In the rows, zero is written as 128.
Rotation paths and how fast each direction turns (deg/step)
Each turn is a multiple of 5 degrees from 10 to 175, or 0.
Each row of a path follows its step; steps can be skipped.

step 0: [137 134 127 142 126 134 129 125 120 115 131 133 129 144 131 131 124 131
 129 132 117 124 131 132 128 134 125 115 123 123 135 115 121 133 123 125
 118 117 121 114 126 125 137 130 131 138 126 123 116]
step 1: [125 120 132 128 135 142 125 132 136 121 118 130 147 131 121 133 134 130
 118 121 129 115 120 130 130 125 118 135 126 125 143 132 133 117 119 129
 127 122 129 124 132 141 129 120 122 127 120 123 125]
step 2: [133 127 135 127 123 120 131 116 134 127 132 136 132 130 135 142 126 145
 126 136 123 129 129 139 135 125 121 123 134 129 131 124 133 123 125 144
 111 132 125 115 122 129 127 127 134 129 135 139 116]
step 3: [132 115 128 125 134 137 122 130 140 121 122 126 130 128 137 128 135 132
 133 123 135 123 127 119 126 129 121 113 119 122 139 123 120 124 121 147
 137 128 139 133 127 130 129 126 141 131 128 115 120]
step 4: [137 137 130 135 135 129 124 118 126 129 119 123 129 121 134 143 124 127
 124 133 141 128 126 146 124 122 127 134 124 141 136 131 122 130 122 140
 128 125 126 130 133 133 139 116 131 129 141 141 126]
step 7: [136 127 126 129 132 133 116 116 128 132 139 122 128 126 138 118 128 128
 130 125 130 140 132 137 119 134 131 129 121 117 123 129 136 130 121 133
 118 127 122 105 133 127 133 120 141 129 124 126 139]
step 8: [126 133 120 124 116 127 126 126 141 130 131 129 139 121 123 118 141 120
 130 136 131 129 119 126 131 118 123 133 123 128 133 129 119 125 132 130
 135 113 119 121 124 127 137 119 125 142 132 112 123]
step 9: [133 135 123 131 118 129 135 121 137 132 122 129 126 143 120 132 124 136
 123 125 120 134 131 127 126 131 114 128 121 125 115 130 128 132 118 125
 125 124 123 120 137 131 135 105 140 125 129 134 133]
step 10: [131 125 123 127 134 131 127 125 129 133 135 128 139 132 112 116 122 129
 134 141 118 126 126 123 116 129 118 132 124 116 138 136 120 130 129 144
 121 118 124 129 115 137 126 129 131 130 120 124 120]
step 11: [130 127 126 127 117 138 129 130 134 127 120 137 121 124 122 140 128 135
 126 127 125 129 134 145 113 121 118 122 137 119 136 120 130 136 125 123
 127 116 130 121 123 130 128 113 124 120 139 121 126]
step 12: [127 138 137 118 143 148 126 123 123 126 131 129 121 128 127 125 125 150
 132 139 133 119 124 120 131 129 123 132 131 122 129 131 123 121 130 133
 127 129 124 119 126 138 124 117 138 132 126 124 121]
Speeds:
[130 130 130 128 126 130 128 130 126 127 126 127 130 129 128 128 127 127
 127 130 128 123 126 126 134 125 127 130 128 128 127 130 127 126 128 124
 128 130 126 127 128 126 129 124 127 129 129 130 130] : 95
[127 127 131 127 130 128 128 129 132 127 128 128 130 128 127 128 127 128
 128 129 130 126 129 131 127 128 125 132 129 131 123 126 129 131 127 126
 127 129 131 129 132 128 129 126 127 124 130 127 127] : 145

step 1: [122 129 124 135 127 136 120 133 129 121 128 126 135 127 125 121 130 128
 121 119 137 132 132 121 122 137 138 134 131 118 120 126 131 131 131 134
 139 126 124 129 133 126 126 151 126 124 124 125 108]
step 2: [118 126 124 123 130 128 123 123 122 134 139 129 127 114 125 134 126 131
 131 122 142 118 134 125 136 131 140 119 124 130 132 126 125 120 119 124
 121 134 126 137 130 132 128 115 127 136 113 129 143]
step 3: [136 137 128 126 116 126 128 121 123 133 118 135 128 132 119 131 141 143
 132 124 117 128 134 143 123 125 122 132 132 125 126 129 126 134 127 132
 131 145 122 125 119 126 122 126 134 130 143 131 130]
step 4: [129 131 127 128 128 120 125 148 134 114 124 119 137 128 122 129 115 126
 123 131 132 120 129 126 118 123 133 123 122 127 125 130 140 127 124 128
 143 123 142 129 130 125 121 126 125 114 130 121 124]
step 6: [124 130 123 130 123 123 129 121 136 124 124 130 128 134 116 128 136 128
 136 129 130 137 134 137 126 120 132 127 122 134 120 116 126 149 121 120
 118 126 123 120 131 119 140 129 119 138 135 128 125]
step 7: [136 128 124 123 135 138 130 145 117 124 131 121 123 125 136 138 125 142
 128 133 140 127 131 118 126 129 123 133 132 116 131 123 136 141 131 137
 135 129 129 131 138 134 129 129 128 124 124 116 124]
step 8: [127 132 141 132 120 139 133 116 130 128 140 134 140 118 126 129 139 125
 118 132 135 128 139 133 129 129 135 125 134 126 125 136 122 111 127 135
 124 116 128 131 131 131 128 120 125 124 134 127 137]
step 9: [123 126 121 135 136 126 131 136 133 123 118 130 131 135 123 123 133 130
 132 117 112 122 120 126 126 131 129 119 129 129 118 132 123 135 122 127
 122 148 122 123 143 126 124 120 125 137 137 127 133]
step 10: [137 132 128 120 131 108 137 124 118 131 129 116 131 132 131 132 116 132
 128 139 130 130 128 120 123 136 131 137 130 124 140 120 139 125 133 120
 133 125 133 125 127 121 127 120 127 125 138 117 131]
step 11: [133 127 127 142 123 145 133 125 134 130 118 141 143 128 130 131 115 126
 128 130 128 128 131 128 124 136 123 138 128 126 124 133 117 124 118 131
 130 111 121 128 125 123 129 132 125 126 121 137 121]
step 12: [106 121 124 126 133 125 129 139 139 136 127 116 121 123 129 138 135 124
 126 124 132 132 127 131 130 129 133 130 120 123 113 124 129 126 130 118
 117 136 122 132 131 132 137 121 123 138 129 127 120]
Speeds:
[130 129 126 130 123 127 123 130 130 128 127 127 130 131 127 126 129 127
 128 129 125 129 127 131 127 128 129 126 126 127 127 130 124 130 129 129
 130 127 124 129 129 129 131 129 126 130 128 125 128] : 135
[128 129 131 128 126 125 129 128 129 127 129 129 126 130 129 128 127 127
 130 128 127 128 128 131 126 126 127 125 130 125 125 130 129 126 128 130
 129 131 128 126 131 131 125 124 130 124 127 128 131] : 70
